In the data rows, 128 means zero.
Some points:
[123 124 232 161  88 167 153  94  68 129  94 144 152 113 243 140 126  94 105 141 123 141 116 134 111 153  92 110 138 112 159  79 155  95 143 110 111 131  97 143 119 146 148 117 102 102 120  95]
[109  83 117 134 147 149  81  58  75 170 169 138 127 150 165 126  95 143 117 118 105 153 132 101 164 112 133  72 112 128  77 115 155 133 113 133 101  76 178 104 115 159 184 109 152 130  95 137]
[144 118  91 133 100 164 122 133 177 125 121 104 161 150 111 107 122 121 174 114  84 127  93 228 120 107  76 113 119 121 179 111 104 194 118 151  90 102 136 119 129 107 122 111 114 107  85 205]
[ 94 145 104 175 140 127 137 157 116 131  83 126 123 204 103 131 156 124 142 136 102 100 185 132 118 164 116 157 111 114  92 172 143  70 101 124  93 160 151 160  86 123 100 104 139 113 147 104]
[106 136  91 100  86 103  99 181 122 128 125 106 101  71 122 204  83  73 110 129  89 111 221  87 144 112  93  88 126 162 109 124 136 181 123 118 130 123 136 177 127 175 117 131  89 120 118 152]
[ 86 116 125 123 130 176 138 173 168 124 119 117 140 162 126 113 128 190  76  65 106 129 137 166  92 112 141 120 163 128 188 111 180 202 221 131  83 138 138 121  95 141 107 117 147 112  99 161]
[128 126 101 108 148 163 102 120 104  93  78 202 116 104  59 205 127 165 113 152 132 146 102 129 110 127 116 113 133 110 113  82 134 106 135 195 176 106 176 157 129 129 140 165  90  69 112  87]
[221 145 118 117  93 158 128 131 103 157 116 152  50 129 166 144 135 115  97  84  83 136  65  99 100 135 181 140 110 159 111 116 175 134 103 137 130 108 126 144 126 123 126  92 146 132 153 138]
[255 156 125 151 182 115 183 128 122 111 177 121  97 135 111 123 134 142 119  93 205 125 174 125 128 188  79  94 139 115 182 160 138 142  80 120  84 137 136 146 150 148 159 119 131 158 113 125]
[116 100 138 160 156 151 106 152  98  99 126  63 153 111 219 132 126 157 165 127  86 100 130 111  98 170 138 140 132 129 196  94 105 158 117 167 175  94 104 132  88 118 149 125 154 101 133  99]
[116 100 158 108 159  82 131 118 114 175 110 135 142 100 181 150 115 121  85 116  88  95  64 130  86 134  84 103 133 111  76 156  56 158 125  85 104 144 149 185 121 108  93 100  77 123  69  95]
[142 114 145 101 141 113 126 107 119 142 132 118 123  76 102 123 184 130 180  88 145 129 150 120 125 157 151 193 153 178 130 146 108 133 213 124 169 100 126 122 168 155  82 135 131  78 136  89]
[166 115 124 133 129 111  66 134  97  19 101 124 107 120 136 109 132  93 155 100 167 179 117 131  96 103 148 186 150 157 118 140 151 132 154 123 142 142 156 119 160 104  83 139 126 184  70 122]
[ 96 140 183 118 132 117 162 134 110  68 150 183 139 100 144 146 176 142 160 133  94  99 123 118 110 148 156  99 111  93  94 104 100 128 133  98  87 136 208 111 117 146 164 140 167 138 169 217]
[214 148 141 121 189 118 177 162  98 104 151 114 131 160 132 126 135 123  90 104 183 105 188 101 252 135 119 112 124 116 167 157 144 112 116 149 101 148 109 106 116  89  89 137  88 116 111 120]
[113 144 156  98 126  75 114  95 103 150 147 125 150 131 145 133 100 152 122 122 100 110 106 103 106 116 122 116  62 138 152 121 171  95  97 138 121  63 189  92  79 172 157 150  92 169 119 103]
[101  91 189 111  95 122 107  73 162 130 150 139 108 143  86 129  85 114 126 100 122  99 112  84 159  94 120 135 176 122 139 103  70 103 102 153  76 123 178 122 102 136 171  79 134 124 156 184]
[134  92 139 139  90  96 143 123 133 122  80 130 107 111  75 124 133 112 147 119 167 215 102 108 111 118 146 127 105 120 109 165 109 123 111  83 188 134 108  86  80 134 108 167 136 107  61 118]
[119 133  77 117  83 152 195 116  91 125 188 172 144  82 106 103 136 192 134 120 156  85 114 106  84  49  89 139 121 199 104 136 104 116 137 170 121 131  98 112 120  91 155 154 107 122 116 105]
[148 170  96 211 142  90 177 102 197 123 161  90 220 161  90 156 119 116 126 159  71 126  83  99 115 166 116  95 163 109 135  89 141 145 215 165 104 112  83 126 157 111 118 140 165 138 105 168]
[148 191  84 144 117 115 101 160 102 178 120 125 127 179  92 116 160  82 120 194  96 164 167 133 155  91  73 155 166  86 102 131 123 132 118 120 105 190 130 110 102 156 165  68 122 142 130 111]
[189 118 138 139 155 128  88  85 158 201 122 122 125  95 118 119  96 108 136 157 175  91 183 131 151 120 123 115 106 119 129 139 197 136  92 138 148 255 144 108  98  84 133 221 120 101 108 142]
[124 107 146  95  90 233 150  85 165 124  75  80 145  87 131 153 188 122 104 175 142  60  99 131 177 131 119 155  89  92 115 114 136 129 109 111 111  97 137 119 102 116 142  92 142 229  95  77]
[101 123 198 121 145 186  93 136 138  83 191 104 115 121  69  94  97 151 108 114  71 137 120 172 115 143  64 166  90 133 124 110 152  94 151  78 151 100  58 116 142  85 186 116  71 128 138 173]
[116 177 114 113 101 149  86 136 162 105 115  78 140  89 174  99 104 149 136  90 113 139 144 100 118 147 126 117 100 118 119 197 111  61 153 170 128 141 187 123 204 106 116 141 145  94  70 128]
[ 74 107  96  60  75 120 128 114 114 105 136 124 150 133 133 133 150 164 151 114  92 144  97 116 131 174 120  95 134  85 122 210 130 138 140 171 112 182 125 109 181 120 129 186 118 124 146  80]
[157 110 105 106 104 100 115 112 123 124 128  79  85 144 139 133 122 163 198 158 216 178  89 127 144 131  74 143 117 144 109 139 123  94 251  79 133 163 119 156 131 136 126 190 137 115 124 146]
[119 103 116 123 179 115 155 165 116 123 142  93  89 120 107 151 101  86 205 123  99  88  95 152 144  94 138  89 132 130 194 138 180 125  92 101 144 163 138 111 163 139 131 111 112 125 107  87]
[153 130 140 140 146 157  91 133 202 139 189 184 129 143 148 160 151 108 115  78 107 169 126 145 116 102 206  98  93 177 131 123 123  95 124 100 146 132 103 149 143 151 112 106 183 170 164 126]
[120 130 135 114 131 104 165 116  99 130  98 164 163 124  93  94  93 128 129 109 173 139 121 182 133 106  90  63 118 125 114 153 126 119 172 203 244 105 149 126 130 102 141  73 157 141 157 138]
[139  79 117 243  91  74 111 127 196 110  95 149 165 126 177 127 116 216 152 207 122 116 137  93 139 168 109 110 179 146 177 112 138 141 131  78 136 105 139 110 119  74 111  90  97 118 193  97]
[ 92 144 222 187 130 149 117 155 104 145 121  86 110  92 132  98 152 170 103 221 127 182  95 139 135 128 245 131 135 196 105 185 138 144 102 154  91 111 117 221 146 129 148 112  88 145 161 112]
[139 122  83 122 128 132  88 111 106 123  98 101 139 138  92  99 164  63 117  99 190 122 100 108  90 108 154 118 143 111 134 165 104 134 157  92 168 134 133 124 139 120 169 185  86 142 150 117]
[ 77 118 108  72 176  91 125  93 110 150 117  81 139 121 103  82 197 157 113 132  99 148 154  87 118 115  97 123 127 123 109  33 132 119  69 113 124 183 134 180 162  94  72 102 159 144 106 103]
[ 87 137 114 149 116 163 106 158 127 122 110 119 131 123 175  92 140 163 112 156 125  92 124  99  82 126  85  97 191  87 155 151 182 146 101 109 131  65  99 116  87 152  96 142 182  83 107 151]
[119 132  99 153  63 102 104 181  99 133 138  93 131 111 110 136 129 116  99  85 104 116 161 156 163 123  88 107  81 158 100  67 124 152 101 130 115 141 155 176 113 193  71 169 105 106 181 116]
[180 141 143  76 146 143 119 168 211 128 103 141 115 126 195  78 121 134 139 159 102 135 101 116 106 107 170  87 173 153  72 101 143 111 111 146 118 125  99  62 122 170 105 126 101 166 205 173]
[ 97  95  78 134 194  91 154 154 108 134 110 116  97  52 146 126 105 128 111  88 118 118 117 169 196 128 151 120 167 108 149 110 167 107 112  86  96 149 102  93 154 126 132 121 133  97 122 107]
[103 111  85  98 130 110 134 116 104 130  91 166 121 155 145 143 159 161 126 123 191 154 126 170 119  62 114  92 109 101 134 127 113 116 168 206 178 121 131 121 160 119 166  70 104 111 127 138]
[155 110 135  74 109 122 130 143 169 147 114 199 158 115 129 128 117  83 121 127 105 150 124 121 126 121 211 148  88 168 156 128 137 101 108 109  98 100  94 181  68  92 130 123 179 103 169 151]
[135 171 131 135 122 112 136 133 129 125 118 100  59 180 106 100 116  93  96 178  88 135 206 185 145 120 113 109 159 144 122  92 104 100 141 103 125 141 134 121 101  87 118 120 159 148 132  69]
[ 89 134 161 113 145 215 156 132  88 217 115  82 154 128 183 245 108 146 117 104 118 216 141 129 122 123 123 205 188 164 130 126  98 115  93 114 137 102 138  92 135  91 115 211 148 216 217 166]
[ 58 137 103 132 131 117 217 137 224 113 219 228  98 154 131  93 157 106  97 114 117 119 108 115 206 137 143 208 136 131 126 114 127 121  98 132 205 109 183 179 117 139 166 154 107 168  72 208]
[108 120 102 134  98  82  99 126 132 128 209 124 184 129  89 159 136 128  67 196 173 106 110 170  92 184 170 163 132 121 104 132 133 110 110 106 139 108 105  74 134 123  94  95 110 108 113 164]
[ 98 165 120 139 141  87 159  59 141 106 138 108  82 128 134 128 135  77 161  99 170 135 140 151  82 114 123 168 112 100  97 148 122 190 135 157 113  86  90  98 154 111  93 133 109 120 158 103]
[ 99 198 115 132 122 125 120 116 120 146 106 163 120 134 118 110 121 113 226  81 196 122 142 159 106 188 151 136 123 103  86 111 124 165 133 141 120  94  93 124 144 116 126 131 104 126 104 102]
[144 100 109 124  90 165 147 139 128 123 144 125 168 212  94 109  66 105 114 187 165 119 144 131 125 144 201 169 113 141 115 112  95 157 147  80 122 114 129  91 190 143 162  83 114  81 105 138]
[195 102 140  93 102 140 111 147 159 149 173 171 129 148 132 127 103 129 133 119 112 125 127 120 103  86 200 148 132  34 118 108 109 116 105 119 143 106  95 211 124 152 112 133 160 160 166 133]
[106  87 124 161 163 131 120 152  99 147 122 152  87  91  88 104 121  77 159 151 169 146  87  91 121 164 101 173  93 128 160 153  83 150 185 171 111 116 107 119 164 115  99 152 155 137 136 109]
[127 133 109 166 146  97 122 125  77 142  63 135 100 174  92 113 147 144  98 162  47  67 202 130 138 121 149 147 124 117 133 137  69 102 111 122 140 149  84 129 132 143 115 141 125 149 110 118]
[ 93 127 222 102 120 105  93 165 162 119 110 150 169 155 156 155 132 136 109 117 142  82 114 113 131 101  87 128 123 156 100 129 140 137  94 140 106 127 118 105 142 172 194 127 207 130 144 129]
[182 202 115 145 195 146 166  86 111  85 143 111 140 115 105 131 106 133 143 118 182 129 140 103 197 147 120 122 100 134 185 182  96 140  92 100 131 189 107 119  66 187 111 101 130  87 151 121]
Along one direction, these points spread out more than along any other. Where along it does each point below lie, from 0 to 99? 50 is the average, and the first point above lies past it. One standard deviation of the points above along it is 16.
[119 133  77 117  83 152 195 116  91 125 188 172 144  82 106 103 136 192 134 120 156  85 114 106  84  49  89 139 121 199 104 136 104 116 137 170 121 131  98 112 120  91 155 154 107 122 116 105] 43
[180 141 143  76 146 143 119 168 211 128 103 141 115 126 195  78 121 134 139 159 102 135 101 116 106 107 170  87 173 153  72 101 143 111 111 146 118 125  99  62 122 170 105 126 101 166 205 173] 76
[106  87 124 161 163 131 120 152  99 147 122 152  87  91  88 104 121  77 159 151 169 146  87  91 121 164 101 173  93 128 160 153  83 150 185 171 111 116 107 119 164 115  99 152 155 137 136 109] 31
[ 93 127 222 102 120 105  93 165 162 119 110 150 169 155 156 155 132 136 109 117 142  82 114 113 131 101  87 128 123 156 100 129 140 137  94 140 106 127 118 105 142 172 194 127 207 130 144 129] 73
[255 156 125 151 182 115 183 128 122 111 177 121  97 135 111 123 134 142 119  93 205 125 174 125 128 188  79  94 139 115 182 160 138 142  80 120  84 137 136 146 150 148 159 119 131 158 113 125] 27
[214 148 141 121 189 118 177 162  98 104 151 114 131 160 132 126 135 123  90 104 183 105 188 101 252 135 119 112 124 116 167 157 144 112 116 149 101 148 109 106 116  89  89 137  88 116 111 120] 24
[101  91 189 111  95 122 107  73 162 130 150 139 108 143  86 129  85 114 126 100 122  99 112  84 159  94 120 135 176 122 139 103  70 103 102 153  76 123 178 122 102 136 171  79 134 124 156 184] 71
[221 145 118 117  93 158 128 131 103 157 116 152  50 129 166 144 135 115  97  84  83 136  65  99 100 135 181 140 110 159 111 116 175 134 103 137 130 108 126 144 126 123 126  92 146 132 153 138] 68
[148 170  96 211 142  90 177 102 197 123 161  90 220 161  90 156 119 116 126 159  71 126  83  99 115 166 116  95 163 109 135  89 141 145 215 165 104 112  83 126 157 111 118 140 165 138 105 168] 51
[106 136  91 100  86 103  99 181 122 128 125 106 101  71 122 204  83  73 110 129  89 111 221  87 144 112  93  88 126 162 109 124 136 181 123 118 130 123 136 177 127 175 117 131  89 120 118 152] 49
[189 118 138 139 155 128  88  85 158 201 122 122 125  95 118 119  96 108 136 157 175  91 183 131 151 120 123 115 106 119 129 139 197 136  92 138 148 255 144 108  98  84 133 221 120 101 108 142] 28
[135 171 131 135 122 112 136 133 129 125 118 100  59 180 106 100 116  93  96 178  88 135 206 185 145 120 113 109 159 144 122  92 104 100 141 103 125 141 134 121 101  87 118 120 159 148 132  69] 44
[ 99 198 115 132 122 125 120 116 120 146 106 163 120 134 118 110 121 113 226  81 196 122 142 159 106 188 151 136 123 103  86 111 124 165 133 141 120  94  93 124 144 116 126 131 104 126 104 102] 33
[124 107 146  95  90 233 150  85 165 124  75  80 145  87 131 153 188 122 104 175 142  60  99 131 177 131 119 155  89  92 115 114 136 129 109 111 111  97 137 119 102 116 142  92 142 229  95  77] 64
